128 stands for zero in the data rows.
Here are some points:
[117 184 185 127 110 103 129 114 129 158 147 132 148 130 111 137]
[186 151 116 154 215 138 153 160 146 104  90  97 197 167 165  90]
[105  89  88  90  90 159  90 111  90  89 129 135  88 105  99 128]
[110  89 119  97  90  94  90  88 106 122 129 109 109  89  89  94]
[207  89 159  90 109 207  90 141  90 145 188 196 125  89 151 208]
[114 153 170 153 136 143 137 177 172 171 123 122 140 215 107 107]
[ 89  89 141  97 104  94 130  88 115 138 118 139  92  89  89 110]
[107 213 115 206 245  89 222 150 122 141  90  89 150 180 215  90]
[114 107  88 147 173  89 147  98  90  89  90  89 156 133 100  90]
[166 118  88 115 154 151  91 160  90  89 133 144 160 174 123 126]
[229 128 113 120 200 143 120 174 146 147 114 133 202 137 198 131]
[ 94 124 164 167 127  89 177  88 145 179  90  95 184 127 141  90]
[ 89 117  88 141  90 103 115  88  90  89  90  92 127 140 107 110]
[121  89 113 122 177 112 138 137 105  99 102 115 180  92 144 117]
[ 89 175 160 169 123  89 186 184 177 211  94 116  88 155  90 123]
[106  89 129  90  90 163  90  88 136 100 161 173  88  89  89 179]
[ 89  89  88  90  90 141  90 121  90  89 122 135  88  93  89 107]
[ 96  89  88  90  90 127  91  88  90  89  90 137  88  89  89 111]
[ 89 176  88 189 165  89 181  99  93  89  90  89 161 125 123  90]
[129 111 180 109 104 188  96 182 151 148 174 158  88 144  98 162]
[ 89  89  88 105  90  89 122  88  93 113  94 103  88  89  89 112]
[149 173 159 152 136 125 154  88 123 112  92 109 139 129 126 106]
[ 89 118 157 124 131 114 128 178 151 161 130 147 109 143  89 130]
[200 101 185  90 104 184  90 112 135 167 185 202 111 132 134 202]
[ 89 137  88 164 166  89 155  88 115  99  90  89 120 108 119  90]
[ 89  89 101  90  90 121  90  88  90  96 139  99  88  89  89 106]
[131 211 106 218 225  89 183 194 151 111  90  89 212 236 222  90]
Here are 12 more points, each followed by its number:
[ 89 119  88 129  94 102 118 129  90  89  90  89 107 139  89  96] 0
[184  90 122  90  90 134 102  88  90 102 140 166  88  89 109 138] 1
[ 98 159  88 169 219  89 177 142 112  89  90  89 177 183 183  90] 2
[169 134 115 127 122 146 109 159  90 108 137 147 180 203 162 117] 3
[ 89  97  88  90  90  93 124  88  90  89 105 115  88  89  89  99] 4
[115  93 180 133 125 145 132 200 198 206 148 136 113 124 120 154] 5
[167 163 186 138 165 133 129 183 229 167 146 110 182 141 192 155] 6
[ 89 143  88 138 142  89 163  88  90  89  90  89 127 100  89  90] 7
[119 212 134 196 195  89 178 178 208 161  90  97 152 196 171  90] 8
[157 157 200 124  90 157  90 177 155 169 180 138 138 178 148 160] 9
[221 118 167 119 143 180  90 167 172 186 184 150 159 167 136 171] 10
[133 138  88 144 172  89 129  88  90  89  90  89 170 100 174  90] 11
Which of these numbered points is nearest to each point below, ignoring the 2 directions in which the first points spread most? Its number follows each.
[245  89  88  90 107 191  90 193  90  89 176 161 162 182 194 167] > 3
[124 132  88 128 143 111 127 140  90  89  93  89 129 172 134 110] > 0
[167  89 190  90  90 192  90  88 129 162 207 193  88  89 112 193] > 7
[ 96  89  88  90  90 197  90  88  90 105 183 223  88  89  89 208] > 2
[141 176 179 146 176 147 124 182 186 193 134 111 194 203 200 115] > 9
[ 99  89  88  91 110  99 120 125  90  91  90 102  88  89 108  90] > 4
[134 106 141 156 136 112 124 163 172 147 148 100 162 155 157 119] > 10
[ 90 143 135 174 132  89 199  88 103 115  90  89 119  97  89  90] > 7
[ 89 197 200 225 176  89 214 225 255 214  90  89 129 218 118  90] > 5
[186 125  88 134  93 118  90 110 154  89 134  99 118 143 143 152] > 10
[132 180 140 236 217  89 229 208 232 174  90  89 233 173 196  90] > 5
[ 89  89  89  95 112 101 102  88  95  89 115 104  91  89  89 115] > 4
[166 154 151 121 186 114 141 131 109 145 117 117 206 124 219 128] > 11
[115 136 182 103 104 139 109 114 162 149 159 159  88 102 112 164] > 8
[106  89 156  90  90 156  90  88  92 130 173 196  88  89  89 200] > 7
[109  89 118  90  90 192  90  88  90 118 201 231  88  89  89 207] > 2
[ 89 101 121 127  90  89  90  88 110 104 106  89  96  89 105  95] > 10
[188 138  88 152 214 116 127 153  90  89  90 102 201 120 203  94] > 11
